One turning vector, and how many ticks it has turned:
The counts run from 0 to 292.
[-13  25 -36   8  14   3   3 -14   2   5   8 -15 -19 -29   9 -23  23  -9
 -11   6   9 -13   0 -13   4 -25  23  15   8   0   0  25  18   5   2 -17
  14  -3   7  32  20  -8  10] | 154
[ 15  16   2  11  -1  25   9  27  13   2  15  14  11   4   6  31 -23 -27
   1   5  10   7  -3  -4   7   5  -2 -28  26 -22  19 -26  12 -20   2 -14
  24  -4  23   3 -16  -4 -18] | 232
[  5   7  -8  -8 -11  18  -5   9  -6   7   5   6  16   6   1  46 -14 -26
  20   0   0   6   8  13  11  17  -7 -16  23   0  -8 -47  11 -27  12   1
  20 -10  -6   0 -18   4 -17] | 21
[ 23   5   4  26   6  13   9   9  10  11   9 -10   1  -3  28  -2 -20   6
  -4  -7   6   1   5 -23  16  36   2  -3  -3   8  10 -23 -13  -8 -11   6
  32  -5  23  32 -19 -19 -23] | 228
[ 21  37 -12  11   7 -32   0 -17  -3   6  13 -29  -9 -13  10   4 -25   7
   4  17   5 -10  -3   2  -7 -21  23  -1  18  -2   1  18 -11 -27  -4 -11
  14  35   4  10 -10 -11  -8] | 239
[ -7   5 -27   7  17  10 -19  18   8   2   3  59   7  14  22  21  -5  -8
  -4  10  -1 -10  -5  24   7  14  -3 -29   0   9   7   0  15 -18   9  -4
  -5   0 -29  -8 -10 -12   1] | 76
[ 11  -1  12  14  14 -23 -21  -5  -1   3  16 -10 -13   6  22  -8 -19  38
   8  -9  -8  -2  11  31   0 -21  21  -9  -8  15 -18  20 -18 -24  -3  -4
  -1  34  11   0 -13  -2  -9] | 57
[ -3   6   6 -23  -8  -4 -10 -10 -15   3  -8  15   7  16 -15   6 -10  12
   2   2  -2  15  16  26 -12 -19   5  -9  17  11 -44  10  12 -11   5 -22
   1  12 -47  -8 -25   4 -13] | 292
[ -3  25 -27  16  35   7 -16  10  -9  10 -12  21 -14  11  16 -12  -9  17
   2 -17   5 -15   4 -15 -18  11  27  11   6  20   7  20  -2  -3  -5  -2
  14  -2  -3  14   4 -45   2] | 71
[ 11  17   6   2  -2  22   4  29   2   9   1  35  22  11  -1  26 -10 -24
  25  18   7   8 -13  15  -4  22   4 -27  26   2  13 -25  -5 -23  12  -2
  -5  -3  -8 -13  -9 -13  -5] | 260
[-15  19 -35   2  10   1   4 -18   1   5   4 -13 -19 -25   3 -18  28 -16
  -6  -8   7  -5   1  -9   3 -30  25  10  10  -6   0  17  25   7  -3 -23
  16 -11   5  33  16   1   7] | 153
[-29   2  -3  11  13  27 -31  27  -3   7  11  26 -12   5  27   5  13   7
   7  16  -7 -13   3  14  14  18  -9  16   0  14  -9  -4  10 -19  29  22
  -3 -10  -8 -14  24 -23  20] | 102
[ 18  11  12  12   8 -29 -20   7 -11  10  12 -22  -6  10   3  10 -15  28
  31  12 -10  -7  -1  20  -8   2  11   7   1  17  -6  -2 -30 -30   7  25
 -14  32  10 -17   2  -8   7] | 269
[ 11  11   3   1  -2 -26   5 -32  15   0  15 -13   3 -19  15   7  -5   0
  20  29  -7 -15 -19  21  10  21   8  -2 -12  15  17 -21 -38 -17   2  26
 -10  26  -6   4  -2  -3  -8] | 3
[-32   3 -11 -26   1  20 -12 -15   3  -5 -15   7  -9  -5 -15 -26  27 -10
  -1 -22  -9   1  10  -5  -8 -19  19   8  -1  10 -31   9  20  28   4 -22
  10 -21  -1  18   7  -1  -2] | 124
[  1  15  10  -2   8 -37 -27 -25   2   5  13 -25 -10  -1   7  12 -22  15
  15   2 -13 -14  11  16  -2  -7   6  11  -1   9 -26 -10 -11 -26   6  11
  15  36  -6 -14 -12 -10 -13] | 29
[ -1   4  19   6   3  30 -16  24  18  -3   5  40   9  14  25   7 -25  -9
   6   2 -10   1   5  13  12  29   2 -25   2  10 -13 -15  -4 -15  17  -7
  15   1   3  -3 -23 -21 -22] | 47
[  6   0  30   5   6 -21  12  -7   3  29   8 -33  -6 -10 -22  -4  19  10
   2 -22  11  15  -1 -37  -3  11 -16  38  -6 -10  -8 -12   9  13 -16   6
  19   9 -10  -9  -1 -11  -4] | 196
[  5 -12  -3  -4   3  15 -11   7   1 -18  -5  24  -4  42  -5  23 -17  24
  -5 -17  -1  -8  -2  19 -23 -13   0 -17  -7  -9  37   0  -7  -6 -20  15
 -10   2  35  -5  -3   4 -15] | 63
[  8  12   9  -7  -5   5   3  17  -7  12   5  25  23   3  -7  27  -3 -21
  30   2  11  23  -6  33  -1  -1  14 -23  30  -1  -3 -17  -1 -28  13 -18
  -3   1 -23 -14 -12   1  -5] | 262
[  1   1  11   2  -4  30 -11  18  14  -6   6  40  13  13  23  14 -26  -8
   2   5  -6   6   6  23  12  19   0 -33   9   7 -13 -18   1 -18  16 -11
  12   0  -4   4 -26 -10 -23] | 48
[-11 -16   5 -11 -32  34  22  -3   2 -10   8  16   4   0  -1  -8  13  20
 -32  27  10  15   0  20   6 -23 -18  -4   0  -9  -5  24  19  -1   0  -8
 -15  -9 -21  10  -5  24  -5] | 135
[  9 -15 -21  11  12 -23 -19   4  -8   3  -3   9  -4  14   6 -13   9  27
  16   9 -22 -15  -6  20  -4   7   3 -13 -38  35 -10   4 -28   1  -8  24
 -31  14   5  -1  -7   7  10] | 87
[ 15  -8   2  16  11 -21 -21  -7  -1  -6  14  -6 -13  12  27  -5 -21  40
   7  -5 -13  -5   9  31   2 -12  14  -9 -16  16  -8  15 -24 -22  -7   7
  -3  31  15   7 -16   1 -11] | 58
[  8 -24  11  29   6 -10   0  12   1  17  21 -16 -15  -9  10 -34  21  34
 -17 -11  -4  13   7 -11  13 -15  -8   9 -30   6 -22  24   5  11 -12  -7
  -3  13  10   7  -7  14   3] | 141
[ 13  -8  27 -11  -2  -9  17 -15 -12  20  -5 -11  13  -1 -19  10  15  11
  26 -38  21  36  -5   1 -15  13  13  16  10  -3  13 -22 -19   5 -23   5
   4  -3 -18  -1  -5  -3 -17] | 11
[-20  14 -17   0  14  23 -17   4 -29  10 -13   1 -14   2   4 -20  24  14
  21 -15   2   1   7   3 -10   5  29  30  12  26 -14   8  -7   5   9   9
   1 -23  -7  18  24 -23  17] | 98
[-12  -4 -23  -1   6  18   1   9  10   1   8   8  -9  -9 -10   2  33 -23
  -8 -24   7   7   0  -3   4 -32   5 -11   5 -19   9  -2  34  13  -6 -28
  10 -21  30  12  13  21   0] | 150
[ -8  -1  -6 -10 -12   4   1  10 -29  10  -5  -2  -5  19 -26   7  13  28
 -11  13   9  10  12   8 -17 -34 -17  14  12  -3 -28  24  27 -12   2  -1
 -11  -1 -34 -18   4  10  13] | 109
[  5   4   1 -14  -8 -16 -15 -34   8 -16  -1 -10  -4  17   4  22 -31  24
   0  18 -18 -24   1  14  -4  16 -11   0 -16  11   2 -20 -20 -18  -5  31
   3  27   5  -5 -17  -5 -25] | 32
[  2 -14   0  -9   8  15 -10   9  -1 -12  -5  28  -1  41 -12  21  -7  21
   0 -34   1   1  -1  16 -28 -16   7 -15  -2 -11  38  -1   0  -3 -23   5
  -7   1  30  -8   0   3 -16] | 64
[ 13 -14 -13  13   4  -3 -15  -6  -3 -14   2   2 -10  25  20   9 -24  41
  -2   2 -13 -16   5  26  -3   0   5 -16 -20  14  17   3 -24 -17 -16  21
  -9  20  28  14 -13   5 -14] | 60
[  8   4  -3  10  20 -36 -15   9  -9  17   3   9  -5   6  -8 -18  10  24
  15   0  -6   1  -5  17 -15 -20  16  -6 -15  22 -28  29 -13  -6  -2  -7
 -26  30 -20 -19  -6  -2  15] | 84
[  7  28  -8 -19 -16   6   1  -3 -21   5  -4 -16   9   7 -20  34 -21 -11
  18   9   7   7  12  10 -13 -17   6  -3  44  -6 -20 -17  10 -30   7  -9
  20   1 -12  -2 -12   2  -9] | 24
[-20 -13  -6 -24  -7  29 -16  12   8 -12 -14  19  -3  25 -31   1  19 -10
 -10  -9 -18 -10   3  -9 -15 -13 -18 -12 -16  -4 -10 -10  24  26  -4   2
  -6 -15  29 -12   6  15   0] | 120
